One turn sends every row of this set to another row. A few are shown first. Where does it send the rows asked after them?
fuv: [ -4  -1  -1   2 -17   7   4  14   6  11  11   3  -2   2 -10  10   5  -2
   5  -7   4  -4 -10   8]
vabas: [-15   7  -4   6 -21   9  -4   3   0  -4   3  -2  -3   1  -5   0   3  -1
   9 -12   5  -5  -4   0]
Gupib: [ -7  -2  -7  -2   6   1 -11  -4   1 -22   9   7  -4   6   7  -1   9   2
   1  14  -2   9  -2   5]
Tifal: [ 12   2  16 -17   5 -12   1  -4   7  -2 -21   0  15   3   1  -1   1  -4
  -6  -3  -3   9   3  -5]
funaf: [-14   5  -3   7 -21  10  -2   3  -2  -5   4  -6  -2   2  -3   1   4  -3
  11 -11   3  -6  -5  -1]
koful: [ 15  -2   9 -13  13  -6   3 -11  10   9  -9  -8  16   6   5  -3  -8  -5
  -2  -1  -1  10   5   4]
nel: [ 13   4  14 -11   9   0  -2 -11   6   2 -14  -7  21   6   3  -4  -3  -4
  -6   0  -3  14   2  -6]
Domuz: [  8   0   8 -16   7 -15   1 -11   7  -3 -21  -6  12   3   6  -6  -5  -4
   2  -7   0   5   9   0]
loko: [  1  -8  -5  -6   5  -6  -6   4   4 -16  10  11  -5   5   3   5  11   2
  -1  16  -4   9  -6  10]
kova: [-10  -1 -10  -1  -9  13  -2  10   3   2   4   1  -2  -2  -8   1   3   2
   3  -5  -1 -22  -5  -4]
pizer: [-16   6  -3   6 -20  10  -2   3  -1  -4   4  -4  -3   2  -3   0   5  -2
  10 -12   5  -6  -4  -1]
foni: [ -5  -5  -8   0 -10  13   1  10   2   4   7  -2   0  -1  -8   3   4   1
   4  -1  -4 -22  -9  -3]
mir: [  0   1 -12   8 -18   8  -8   8   2  -2   1  -5   0  -3 -10   4  -2   7
   7  -3  -6 -16  -8   2]
Zot: [  9  -1   8 -15   6 -16   2 -11   6  -4 -20  -8  12   4   6  -6  -5  -5
   3  -6  -2   5   8   0]
Zuf: [ 15   0   7 -13  12  -7   1 -12  11   9  -9  -7  16   6   4  -3  -9  -4
  -2  -2   0  11   6   5]
kero: [ 11   5  14 -12  10   1  -2 -10   6   3 -14  -5  20   6   3  -4  -3  -4
  -7  -1  -2  13   3  -7]
Nos: [ 13   0  16 -16   5 -12   3  -4   6  -2 -21  -2  16   3   1  -1   2  -4
  -5  -2  -4   9   2  -6]
Nuru: [ 14   1  16 -15   4 -12   1  -5   6  -3 -21  -3  16   2   1  -1   1  -3
  -4  -2  -4  10   2  -5]
Lega: [ 14   2  15 -16   4 -12   0  -4   7  -2 -22  -1  16   2   0  -1   0  -3
  -5  -3  -3  10   2  -4]
nedo: [  1   3 -12   6 -16   9  -9  11   5   4   2   1  -1  -3 -12   5  -3   8
   3  -3  -4 -14  -8   5]
dun: [ 16  -1   8 -13  12  -7   2 -11  10   9  -9  -8  16   6   5  -3  -9  -4
  -1  -1  -1  10   5   5]
gemom: [ 12   6  13 -11   9   0  -3 -10   6   3 -14  -5  20   6   2  -4  -4  -3
  -7  -1  -1  14   4  -6]
dida: [  0  -6  -6  -6   5  -6  -8   4   5 -16  10  13  -5   5   3   5   9   3
  -2  15  -3   9  -5  11]
laben: [  9   1   8 -15   6 -16   1 -12   7  -4 -21  -7  12   3   5  -5  -6  -4
   2  -6  -1   6   9   1]
Vusi: [ -4  -4  -9   5 -14  12  -1   7   0  -2   4  -7   1  -2  -7   2   3   2
   7  -1  -7 -21 -10  -3]
mize: [ 14  -1   8 -14  13  -6   2 -11  10   9  -9  -7  16   6   5  -3  -8  -5
  -3  -2   0  10   6   4]
bok: [  2  -4 -10   7 -16  10  -3   9   2   1   5  -7   1  -2  -9   5   0   4
   7   0  -8 -17 -11   1]
pone: [ -6   5 -13   3 -14   9 -10  10   4   2   0   3  -3  -3 -11   2  -2   7
   2  -6  -1 -17  -5   1]
Fet: [ -6  -1  -8  -1   4   0 -13  -4   2 -22   8   8  -4   6   6  -1   7   3
   1  14  -2  10  -2   6]
tubar: [ -1  -2   0   5 -18   6   4  13   5   9  12   0  -1   1  -9  10   5  -2
   7  -6   1  -3 -12   9]
Neku: [ -6  -3  -7  -1   4   0 -12  -4   1 -23   8   6  -3   6   7   0   8   2
   1  15  -3   9  -3   6]
Fama: [  0  -7  -5  -7   6  -6  -7   4   4 -16  10  13  -5   5   3   5  11   2
  -1  16  -3   8  -5  10]
Kes: [  1  -7  -6  -5   4  -6  -8   3   5 -17  10  12  -5   5   3   5  10   3
  -1  16  -4  10  -6  11]
masub: [ 13   5  14 -10   8   0  -3 -10   6   2 -14  -6  21   5   3  -4  -4  -3
  -6   0  -3  15   3  -5]
Tipa: [ -6   2 -11  -1 -10  12  -5  12   6   7   4   5  -2  -2 -11   3   1   5
   0  -5   0 -19  -6   0]
tis: [-13   7  -4   9 -22   9  -4   3  -1  -5   3  -5  -2   1  -5   1   3  -1
  11 -11   3  -4  -5   1]
Rera: [ -3  -3   0   3 -17   7   5  13   5  10  13   1  -1   2  -9  10   6  -3
   6  -6   2  -5 -11   8]
zemo: [ -1   0  -2   4 -18   6   2  13   6  11  11   2  -2   1 -10  10   4  -1
   5  -7   2  -2 -11  10]
vozok: [ -7  -2  -7  -3   5   0 -13  -4   2 -22   9   8  -4   6   6  -1   8   3
   0  13  -1  10  -2   6]
Sama: [  8   0   8 -16   7 -15   2 -11   6  -4 -20  -7  12   4   6  -6  -5  -5
   2  -6  -1   5   9  -1]

Zot goes to Zuf
kero goes to Nuru
Now find these:
Rera goes to tis
nedo goes to kova

